[[125 126]
 [151 136]
 [150 128]
 [125 127]]
:
[[125 126]
 [151 136]
 [150 128]]

[[129 129 111]
 [124 145 119]
 [141 115 138]
 [108 127  98]]
:
[[129 129]
 [124 145]
 [141 115]]

[[108  99 119]
 [148 134 122]
 [147 129 125]]
:
[[108  99]
 [148 134]
 [147 129]]

[[130 129 115 127 127]
 [115 149 142 121 135]
 [103 144 147 105 149]
 [121 147 147 125 143]]
:
[[130 129]
 [115 149]
 [103 144]]

[[129 104 136]
 [104 127 107]
 [118 125 118]]
:
[[129 104]
 [104 127]
 [118 125]]

[[126 126 122]
 [129 117 156]
 [125 121 146]
 [132 109 117]]
:
[[126 126]
 [129 117]
 [125 121]]

[[122 111 108 143 142]
 [133 128 132 107 142]
 [140 131 114 154 154]
 [120 131 132 109 119]]
:
[[122 111]
 [133 128]
 [140 131]]

[[130 117]
 [152 138]
 [138 135]
 [125 121]]
:
[[130 117]
 [152 138]
 [138 135]]

[[152 118]
 [114 138]
 [122 133]
 [144 118]]
:
[[152 118]
 [114 138]
 [122 133]]
---
[[144 150 114 104 145]
 [122 118 123 108 126]
 [140 114 124 132 143]
 [144 107 132 119 120]]
:
[[144 150]
 [122 118]]

[[128 144 144]
 [128 116 122]
 [116 123 138]
 [139 120 107]
 [144 142 127]]
:
[[128 144]
 [128 116]]

[[144 122 138 106 126]
 [138 124 123 122 109]
 [111 117 151 147 107]]
:
[[144 122]
 [138 124]]

[[118 101]
 [118 108]
 [112 120]
 [121 108]]
:
[[118 101]
 [118 108]]

[[141 106 114 127 109]
 [157 122 144 110 112]
 [151 112 152 119 119]]
:
[[141 106]
 [157 122]]

[[140 124 140 100]
 [128 128 128 127]]
:
[[140 124]
 [128 128]]

[[113 115]
 [149 128]
 [137 134]]
:
[[113 115]
 [149 128]]
---
[[112 107]
 [105 116]
 [120 146]
 [149 119]
 [106 129]]
:
[[112 105 120 149 106]
 [107 116 146 119 129]]

[[122 116 128 132 125 127 127 134 127 128 126 125]
 [127 152 122 131 139 125 132 127 126 132 128 142]
 [121 126 125 125 125 129 130 126 126 127 120 128]
 [119 147 123 130 134 129 137 130 127 136 118 143]
 [123 122 131 124 130 124 123 132 130 120 128 122]
 [144 131 122 129 125 128 128 116 120 131 137 128]
 [139 115 127 131 121 132 125 127 127 128 135 121]
 [125 132 123 130 128 126 130 124 120 134 123 133]]
:
[[122 127 121 119 123 144 139 125]
 [116 152 126 147 122 131 115 132]
 [128 122 125 123 131 122 127 123]
 [132 131 125 130 124 129 131 130]
 [125 139 125 134 130 125 121 128]
 [127 125 129 129 124 128 132 126]
 [127 132 130 137 123 128 125 130]
 [134 127 126 130 132 116 127 124]
 [127 126 126 127 130 120 127 120]
 [128 132 127 136 120 131 128 134]
 [126 128 120 118 128 137 135 123]
 [125 142 128 143 122 128 121 133]]

[[110 125 127 141 133 127 134 137 131]
 [141 143 140 111 107 135 116 128 116]
 [119 124 128 132 143 126 139 133 136]
 [126 150 145 126 122 144 118 132 128]
 [120 129 129 132 125 129 134 112 133]]
:
[[110 141 119 126 120]
 [125 143 124 150 129]
 [127 140 128 145 129]
 [141 111 132 126 132]
 [133 107 143 122 125]
 [127 135 126 144 129]
 [134 116 139 118 134]
 [137 128 133 132 112]
 [131 116 136 128 133]]

[[143 124 135 127 124 127 105 135]
 [141 126 134 129 128 127 101 135]
 [131 124 133 133 128 127 138 130]]
:
[[143 141 131]
 [124 126 124]
 [135 134 133]
 [127 129 133]
 [124 128 128]
 [127 127 127]
 [105 101 138]
 [135 135 130]]

[[128 143]
 [148 121]
 [116 153]
 [131 118]
 [134 144]
 [113 141]
 [110 123]
 [131 151]]
:
[[128 148 116 131 134 113 110 131]
 [143 121 153 118 144 141 123 151]]

[[118 124 138 131 141 108 122]
 [124 128 135 120 146 106 128]
 [118 124 138 131 141 108 122]
 [126 128 134 120 146 107 130]
 [123 128 135 120 146 106 128]
 [117 124 137 130 143 107 121]
 [117 124 137 130 142 107 121]
 [126 128 134 120 146 107 130]
 [124 128 135 120 146 106 128]
 [126 128 134 120 146 107 130]
 [117 124 137 130 142 106 121]
 [118 124 137 131 141 108 122]]
:
[[118 124 118 126 123 117 117 126 124 126 117 118]
 [124 128 124 128 128 124 124 128 128 128 124 124]
 [138 135 138 134 135 137 137 134 135 134 137 137]
 [131 120 131 120 120 130 130 120 120 120 130 131]
 [141 146 141 146 146 143 142 146 146 146 142 141]
 [108 106 108 107 106 107 107 107 106 107 106 108]
 [122 128 122 130 128 121 121 130 128 130 121 122]]
